Named turns come first, each shown by rows before and after it. Which turns, in which order, take the first row of each pair that follows to the second? Write the first one first, as in the answered first pair.
turn N:
[ 1  2 -9  3 42  3 -2 11  4 21 -9  2] -> [  0 -11  -6   0  40  -1  -9   9  11  18 -12  -3]
[ -9  21  30  -1 -18 -17  13 -21 -15  28   0  13] -> [ -9 -22  16   4 -29 -16 -15 -17  34 -10 -11   5]
[ 10  10 -20  15   9   2   4   0   2  -9 -15 -10] -> [ 10   6   2   6  16  -8   9  -5 -16   7 -11 -16]
[-13  -8  26 -11 -26  -7  -4 -16  10   1   7   3] -> [-12  12  -3  -2 -33   8  -4  -7  20 -12   5  14]
turn J:
[-9 16 -7 -2  6  2  3  4 -1 16  5 16] -> [-11  12  -2  -3 -15   6  -5   1   7  -1   7  17]
[ -3 -13  12 -12  -4   2  -5  -5  -4  -5   0 -10] -> [  0 -17   8  -5   4  -6  -5  -4  -2  -3 -10 -10]
[  9  28   1 -13  15 -14  10  -4 -31   6  -5  -2] -> [  0  24  12 -21 -21  -4   0 -10 -21 -15   8  -3]
[-11 -16  28   0 -52 -18 -14 -19  21 -19   0  -3] -> [  8 -17   3  27  17 -46   0  -6  11  14 -40  -7]
turn L:
[  6   1  -4  -4 -20  -2  -7  12  -2 -15  -3  -9] -> [ 12   3 -14   2  -4  -2  -3  16  -7 -10  -7 -11]
[ 15  21  14   7   1  -7  11   8 -38  -2  -7  -8] -> [ 13  14  19   4  14  -9  14   7 -33  11  -7 -10]
[  6 -11 -25   4  23  -6  -1   5  10   5 -20 -17] -> [ -3 -25 -10  -4  18 -12  -3  -2  20  13 -11 -15]
[ -6   3 -24  11  26  13  18   8  -5  -2   2  -5] -> [-17 -13 -10   1  32   6  16   2   3  14   8  -4]
turn X:
[  2   3  30  -2 -13  -2  -6 -12  -6  -5   3   3] -> [  5  -2  31  -4   2  -5  -3  -9 -14   3   3   0]
[ -1  23 -10   1 -26  17   0  -3   2 -15  11   6] -> [ -8  12   1 -16   9  20  10  -1  -3  18  27   5]
[-10   6   8  -4   2  -2  -5  -9   3  14   8   6] -> [  4   5  -1   2  16  -8  -3  -2 -13   7  -4  -5]
[  9   2  14   7   7 -25   5  -3 -20   8 -15  -1] -> [  0   9  13   9 -20 -23   2 -10  -3  -3 -14   8]

Each pair is two turns apart.
[-12   0   6  12 -11 -13  -6  -5  17   6 -10  10] -> [ -6  13  -5  16   7 -11   4   1   2  15 -11  12]
L then J
[  5  28  -6  12 -23   1   4  12   4 -10  -3  10] -> [ 7 16 -8  9 23 -8 11 17  1 20 -7  8]
L then L
[  1 -22  -7 -13   5   9 -15  11   5 -26  15 -11] -> [  2   3 -15  -2 -15  12 -11  10  -3 -35  12  -1]
N then J
[10  3  3  0  2 -2  3  5 -6  6 -5 -1] -> [ 3  5  6 -5 -5  0  4  2  4  9 -1  5]
X then X
[ -4   2  14 -10  -3  -3  -1  -7   0  10   9   8] -> [  4  -1   3   6 -12 -12  -7  -5   7  -5  -9   5]
L then J
[ 19 -20  -5  -1   7  -2  -4   0 -12 -14  -2 -17] -> [ 18 -15 -16  -2  10   9  -3   5  -8 -15   5 -14]
J then N
[-10   0   0  -5  59 -15  22   1  -1  59  -3  10] -> [ 23 -11   8 -16  48   6  15  11 -58  10   7 -29]
J then X
[ -4 -18  22   1 -33   7  -5 -16  -3 -12 -10 -14] -> [-20  -9  21 -13 -25  19   4 -15   7   9   9  -1]
L then X
[ 12 -14   7   9  -1 -27   2  -2   7  -3 -14  -6] -> [  2  -7  23 -10   3 -18  13  -5  -3  18   7  -1]
J then L
[-12  16 -23   9 -23  -4   0  -2  23  -1 -14  19] -> [-11  26 -27   2   0   5  13   6   8  15  -5  21]
L then J
[ 12  -7 -14  -6  -9  10 -14   2 -12 -11   3  -3] -> [  6  -1 -16  -9 -14  16 -13   1  -5  -7   9   4]
X then L
[  8  10  -5   3  36  -4   2   0   2  20 -21  13] -> [  9  14  19   7  11 -20   3 -14 -14  15 -25  10]
X then N
[ 3  8 -7  6 11  3  7  7 -3  7 -1  0] -> [  0   2  -4   7 -10   2  -1   3  10 -11  -3   1]
J then J
[ 10  15 -16  -3  10   5   1   6 -16  -5   4  -8] -> [  5  23 -22  -1   6   8  -1   6  -6  -2   4   3]
X then L
[ -4 -10  14   0   8   0  -7  -3  15   5  15 -15] -> [-6 13 11  1 10  5  2 -2 -1 15 19 -8]
N then N
[  2  19   4  -2  -9   4  11  -7 -20   1   7   1] -> [  6 -10   7  -1 -17  -3  -3  -8  -9 -20   1 -10]
N then L
[ -3 -24  18 -25   4  12  -3   0  -7 -25  37 -14] -> [ -4  -1  -9 -20  13  28   4  12  -5 -25  40  -4]
N then X
[  0   1 -34   4  10  30   1  11  18 -16   8  -3] -> [ 19  22  -9  15  -5   7   8   1 -33 -19  -6 -11]
N then X
[  8 -22  -4  -8   9   5  -7   7  -1  -9 -15 -17] -> [  7 -12 -12   1  19  -2  -2   8   5   4 -22  -9]
X then J
[ -8 -34  16  -2  13 -16  -9  11  -4   6  -3  -6] -> [ -9 -32  21  -2  -2 -14 -14   9  -8  -6  -2 -11]
L then X
[  7  -6  11   4  18 -13   3  -7  -8  15  -7  -3] -> [ -1 -11  -5   7   1  -2  -8  -3  29  -4  -4   6]
N then X
[-12   0  -8   1 -43  -1   3  -8  14 -27  -7  20] -> [-13 -21  23  -9 -35 -17   1 -20   2 -12  -4  10]
N then N
[ 15 -14   8 -10  11  37  -2   7  -2  -7  19 -14] -> [ 11 -23  10  -4  -4  30 -11   1  21 -14  13 -10]
J then X
[ -7  10 -34  20   1  14 -16  10  17 -16  -2  20] -> [ -8  -5  16  -2  30  -9  -2  -5 -24  34   8   5]
J then N
[  1 -10  -3  10  25   0  -3  19   8  -7   2  -1] -> [ -1  22   9  11   8  -1   8  12 -15   5   6   6]
X then N
[  4  -5   8 -11  27  -3  -1   2 -10   7   3 -10] -> [ -4 -18  21 -16   3  -8 -12  -8   3  -5   6 -10]
L then J
[  7  15 -21  18  20  -6   7   7   3   4 -22   6] -> [ -6  18 -18  15   5  -5   5   1  22   7 -14  18]
X then L
[ 12   7 -16  17  33   8  16  22 -24   0  -9  -2] -> [  2 -39  27  -4  23 -11   2   3  -7   6  -1 -12]
N then L
[  4 -19  12  -2   5 -11  -5  -5   2   4  -3  -6] -> [  5  13 -10   8 -14   7  -2   3   7 -12  -1   5]
L then N
[ -4  -3   6   5  14  -6  -2   7 -21  -2  -8 -10] -> [-11 -11  18  -2   4  -8  -5  -1 -13   1  -4  -9]
L then L
[  2   5   2  16 -23 -20  -2  -7  13  -2 -24   8] -> [  2  25  -4   8   8  -8  18   0 -13  25 -12   9]
L then J
[ -9  -3  10   6 -15 -11  -5 -11  17   0  -1   5] -> [ -2   0   0  15   6 -19   1  -5   9   8 -13   3]
J then X
[ 11   7 -14   2  11  19   5  12 -18 -10   8  -8] -> [  9 -18  12  -9  -3   7  -3   2 -15 -14  11 -18]
N then J
[  8  -7 -23  -4   5  17  -8  13   5 -21  -1 -10] -> [  2  -8 -18 -14  17  23  -1  11  -1  -6  11  -9]
L then J
[  6  10  -1   2 -14 -10   5  -7 -19  -4  -4  17] -> [ -2 -14  15 -10 -11 -13  -2 -14  -5   3   2  12]
N then X
[ 17  -1  -6   2   1   2   2   3  11 -23 -10  -6] -> [  2   5  -5  -6  -9  11   2  -2  21 -16   4   5]
X then L
[ -5  13   4   7 -20   6   5  -6   5  12   8  12] -> [  0   8   9  15 -15  -9   3  -7   1  18  -6   9]
J then N
[ -1  -1 -20  30   8 -21  -3   3  20  -1 -24   2] -> [  6  30 -24  27   6  -3  11  10 -16  -1 -10   2]
J then X
[ -6   2   3   1 -18 -10   0 -15  -6   9   2   3] -> [ -1  -4 -12  12   1 -17   0  -8  -1  12 -11   3]
N then J
[ 22 -27  -1  -3   1   5 -15   9  -9 -37  -4 -26] -> [ -2 -18   3  -5 -30  12 -18   0  21 -34   7  -6]
L then X
[ 21  -4 -17  -1   8  -1 -12 -17 -29  -2  -9 -25] -> [  8   2 -14   3 -29  -3 -21 -26  -4 -16 -10 -13]
L then X
[-18  -3   4 -26   1  27   1   3   5  12  36   1] -> [ 13 -16 -11  -9  30  18  -4  17 -21  -6  10 -21]
N then X
[ -1  16   7  20 -19   4 -12   3 -12  -1   2   5] -> [-13   9  10  15 -11   1 -10  -2   5  18   8  12]
J then X
[11 -5  0 -3  0 -1 -9 -2 -9  4 -7 -7] -> [10 -4 -8 -1  6  2 -9 -1  0  1 -9 -5]
N then L
[-15 -18  14   8 -17 -29  -2 -18  24  23   2 -11] -> [  6 -15   1  25 -15 -35  -4 -10   5   0 -20 -24]
X then X
[  0  20  12 -19   3  11   8  -3 -21  23  22   0] -> [ -3 -16  23 -25   7   3  -4  -9  -4  19  21 -10]
J then X
[ 22 -13 -14  -2   0   7  -8   8  -5 -31  -2 -11] -> [ 24  -5  -9  -5  23   2   3  10 -22  -8   1 -13]
J then N
[ 11  14 -11  -6  10  21   1   3 -18  -3   3  -5] -> [  9  12 -16   8 -11  11 -11  -1   3 -20 -12   0]
X then J
[  9  25 -11  21   0  12   8   6  19   7   7  15] -> [ 3 11  2  8 14  9 10  2 21 27 15 13]
X then L
[  2   2   1   1  35 -22   2  -6   1  27  -7   7] -> [-10  17   1   6 -13 -19  -6 -16  27   8  -4  23]
X then X
[-11   2  15  -4  -9 -26   1 -10   5  19  -2  12] -> [ -9  24  -5   4 -12 -13   4  -2   5  14  -1  22]
N then N
[ -9 -25  20   3 -31 -21 -14 -16  10 -17  -5   5] -> [  1  27   0  17 -32  -8   4  -7 -30 -15  -7  11]
L then N
[ 13  -7 -21  27  10  -5  -8  14   0 -14 -32   7] -> [-13 -18  -2  -3  33   5   1   7  15  31  -2  14]
X then X
[  6 -21 -18   5  15   4 -13   9  20 -21 -11  -4] -> [ -2  25  -2  -7 -16  25   1   2 -11 -14  17   9]
N then J
[ 17  34  -4   1  13   4   4   9 -16   0  -2   2] -> [  7  32  -5   9 -15  -1  -8   4  10 -14  -8  10]
X then J
[ 11  -6  -1  -8  -9  22  -8 -12 -22   3   6  -1] -> [ 18 -12 -13   6  -3  13 -14 -11 -15  -6 -12  -5]
J then L
[  3  14 -42  20  25   5   6  14  16   4 -16   9] -> [-14  21 -19 -11  19  29  14   9   6  24  26  12]
J then L
[  3  18 -24   6  33  -7  -6   0  17  -3 -28  14] -> [ -6  14  -9  -4  40 -10  -1  -5  18  17 -21  17]
L then N
[  9   6 -25  11   1  14  -2  16   2 -31   3 -10] -> [-13  15  16 -13  -1  12  14   1  -6  14  30   3]
X then N
